Each named turn below is shown by a few rows before and after it. Which turns, in which order, take the first row of each later pair to the second? The first pair is answered.
H:
[ 1.02  4.59 -2.50  1.44  0.14 -1.19 -0.31  2.27  0.14 -1.88]  ->  [ 1.63  2.16 -2.15  3.71  0.41 -1.89  2.17  1.40  1.35  2.09]
[ 3.11 -0.29  1.20 -0.55  0.41 -1.06 -1.25 -3.77 -0.48 -0.47]  ->  [ 1.98 -1.87  1.87  0.00  0.32 -0.29 -0.77 -4.04  0.54  0.23]
[-2.37 -2.29  2.18  1.50 -1.23  3.17  0.01  1.59  1.43 -3.23]  ->  [ 0.81  1.74 -0.23 -1.15 -1.46  1.13 -1.22  2.24 -0.55 -5.11]
B:
[ 0.16  0.86 -0.92  0.09 -0.13  0.15  0.54  0.99 -1.61  0.59]  ->  [-0.76  0.60 -0.60 -0.16  0.03  1.25 -0.12  0.74 -1.56 -0.05]
[ 0.16 -1.99 -0.07 -0.28  0.51 -0.48  1.15 -1.81  0.03  1.21]  ->  [ 1.59  1.28 -1.24  0.55  0.29 -1.70  0.20 -0.71 -0.16 -0.68]
[ 2.02 -0.69 -0.76 -4.28 -0.55 -0.50 -2.02 -0.94 -2.86 -0.20]  ->  [ 1.63 -0.65 -0.72 -4.17 -0.41  0.12 -2.24 -0.50 -2.68 -0.29]
T:
[-2.29 -0.55  0.19 -1.80 -1.10  1.83 -1.57  0.25 -2.43 -2.55]  ->  [ 1.46  0.97 -1.88 -1.97 -0.75 -1.26  0.19  0.49 -3.78  0.09]
[-1.46 -2.20  0.14 -0.52 -0.79  3.08  0.67  0.93  0.98  0.77]  ->  [ 0.45  0.80 -2.65 -0.60 -1.23  1.41  1.01  2.73  0.39 -0.12]
[-1.06 -1.74  1.35 -2.62  0.40  0.52 -1.20 -2.26 -1.07  1.43]  ->  [-1.27  2.51 -0.78 -1.55 -0.82  0.36 -1.89  0.73 -0.39 -2.19]

Between the rows of a pair lie 2 to 3 turns.
[-0.79  3.88 -0.21  2.26 -1.57 -1.40 -2.65  4.29  1.95 -3.89]  ->  [-1.23 -2.38  2.15  4.92 -0.56 -1.95  1.34  1.88  4.48  2.59]  H then H then T
[-1.08  1.53  1.86 -1.15  0.71  2.34 -3.74 -1.11  0.31 -4.49]  ->  [ 3.26  0.01  1.57 -1.65  2.30 -1.86 -1.75 -4.25 -1.00  0.49]  H then T then B
[ 0.71  0.23 -1.54 -0.99 -0.82 -1.77  1.00  1.19 -1.00  1.01]  ->  [-2.27 -0.55  0.33  0.07 -1.14  1.57 -0.68  1.69  0.68 -1.68]  H then B then B
[ 1.07 -1.93  1.05  1.23  1.50 -1.24  1.06 -1.77  0.41  3.21]  ->  [-0.88 -1.45  0.20  3.25  0.13 -0.52  2.06  0.34  1.78  1.80]  T then T then H
[ 3.99  2.48 -0.01  2.31  0.11 -1.37 -0.75 -1.60 -3.33  1.19]  ->  [-0.38 -1.38  2.45  0.01 -0.39  2.76 -2.83 -2.60 -4.06 -0.40]  B then B then H
[ 0.42  1.31  0.35 -2.07  0.25  0.22 -2.41 -0.47 -0.82 -2.99]  ->  [-1.73 -3.08  2.15  0.05  0.41  1.46 -0.74 -1.28  1.10 -0.33]  H then H then H
[ 1.23 -2.19  2.33  4.07  1.27 -0.30  0.35 -1.96  2.90  1.61]  ->  [-2.04  1.01  0.86  1.28 -0.45  2.28 -2.36  1.20  1.41 -4.29]  T then B then H
[ 1.43  1.70 -3.45  0.88 -1.24 -1.66  0.71  1.93 -1.04  0.95]  ->  [-3.15 -1.58 -1.96 -1.89 -1.56  2.11 -1.44  1.14 -1.60 -0.03]  B then B then H
[-0.06  3.61 -1.86  0.75 -0.84 -0.96  0.72  2.62  0.82 -2.58]  ->  [ 2.09 -1.34  2.89 -0.44  2.34 -1.15 -0.50 -3.67  0.73  0.91]  T then B then T
[-0.14 -0.94 -0.10  0.65  0.33  1.24  2.43  0.56 -2.34  2.38]  ->  [ 0.90  0.73 -0.17  2.44  0.73  0.46  2.24  1.31 -1.11  1.57]  B then H
[ 0.78 -1.75  0.85  0.35  1.66  0.68 -0.86 -2.03 -0.15 -1.13]  ->  [ 0.46  1.37 -1.97  0.40 -0.16 -0.04 -0.12  1.87 -0.77 -2.15]  T then B then T
[-2.03  0.80  0.57 -2.87 -0.74  0.46 -1.08  1.76 -1.66 -3.90]  ->  [-2.21 -2.46  2.35 -2.91  0.32  0.91 -0.13 -0.85 -1.56 -1.42]  T then T
[ 1.28 -1.60  3.86  1.35  1.52  0.08  1.07 -2.00  0.75  0.56]  ->  [ 3.25  1.99  2.42 -1.42  1.51 -1.10 -1.21 -1.38 -1.15 -1.56]  H then H then T
[-0.94 -0.10  0.70 -3.56 -0.39  0.77 -2.70 -1.15 -3.11 -0.69]  ->  [-0.05 -2.49  0.57 -2.68 -0.10 -0.57 -0.04 -1.83 -2.62  2.64]  B then H
[ 0.85  2.92 -1.14 -0.08 -0.98  1.31  0.95  1.62 -0.13 -2.57]  ->  [ 2.66  2.24 -1.60 -0.63 -0.90 -0.53  2.17  0.91 -0.54 -0.34]  T then T then T
[ 0.98  2.92 -0.79  1.69 -0.95 -0.57  0.85  0.14  0.63 -0.90]  ->  [ 0.17  1.41  1.31 -1.09 -0.56  1.14 -1.73 -1.51 -0.14 -2.12]  T then H then H
[-0.98 -4.09  4.18 -0.26  1.06  0.89  1.35 -2.52  0.02  0.85]  ->  [ 2.27  3.60 -0.82  1.44  0.02 -2.63  3.07  2.37 -0.19 -1.65]  T then H
[-0.91 -4.35  3.22 -1.26  0.74  1.13 -1.47 -3.87 -0.10  1.52]  ->  [-2.25 -2.49  1.78 -4.28 -0.70  1.98 -2.28 -1.89 -1.92 -0.80]  H then T then B
[ 1.56  0.05 -0.46  0.81 -0.26 -1.84  2.63  0.04  0.28  3.92]  ->  [ 0.51  3.04 -1.32  1.62 -1.32 -1.13  1.48  2.83  0.76  0.48]  T then T
[ 0.94 -2.05  1.86 -1.62  0.02 -1.97  1.45 -1.06 -1.62  2.83]  ->  [-1.01  2.40  0.53 -0.58 -1.33  0.23 -0.44  2.51 -1.07 -3.04]  H then T
[ 0.39 -1.55 -1.55 -3.50 -0.70 -0.93  1.00 -0.14 -3.37  3.05]  ->  [-2.83 -2.17 -0.21 -3.83 -1.07  1.82 -0.88 -0.02 -2.59  1.36]  H then H
[ 0.32  3.35  0.09 -1.08  0.05  0.05 -2.43  0.53 -0.61 -3.76]  ->  [-0.31 -2.85  3.23 -0.22  1.77  0.85 -1.13 -3.03  0.48  0.96]  H then T
[ 3.12  0.38  3.05 -1.29  3.62 -1.01 -2.95 -4.73 -1.21 -2.96]  ->  [ 1.06 -1.89  4.06 -0.28  3.98  0.32 -2.23 -4.98  0.56 -1.88]  H then H then H
[-2.51 -0.72  4.01  0.36  0.82  3.69 -1.57 -2.44 -0.67 -1.07]  ->  [-1.70 -1.37  1.78  4.46  0.08  1.84  2.87 -0.16  1.34  2.33]  T then H then H
[ 2.00  2.98 -0.53 -3.19 -0.35 -2.56 -1.75  0.41 -1.98 -0.21]  ->  [-1.70 -3.72  2.70  0.35 -0.08 -0.17  0.64 -1.18  1.29  2.95]  H then H
[ 2.40 -1.47 -1.02  0.62  1.64 -1.38  1.93 -0.27  0.61  2.61]  ->  [ 0.00  1.39 -0.52 -0.55  0.91  1.22 -1.79  1.46  0.28 -3.97]  T then H
[ 1.03  2.41 -0.20 -0.08  1.41 -1.15 -1.72 -1.40 -1.58  0.25]  ->  [ 1.00  3.14 -1.11  1.68  1.07 -1.47 -0.51  0.30 -0.37  0.57]  H then T then T
[-2.46  0.19 -1.09  0.13 -2.35  2.40 -0.07  2.60 -0.12 -1.50]  ->  [-1.69 -1.38 -1.09  1.79 -1.75  0.94  2.58  1.55  0.79  2.24]  H then H then H
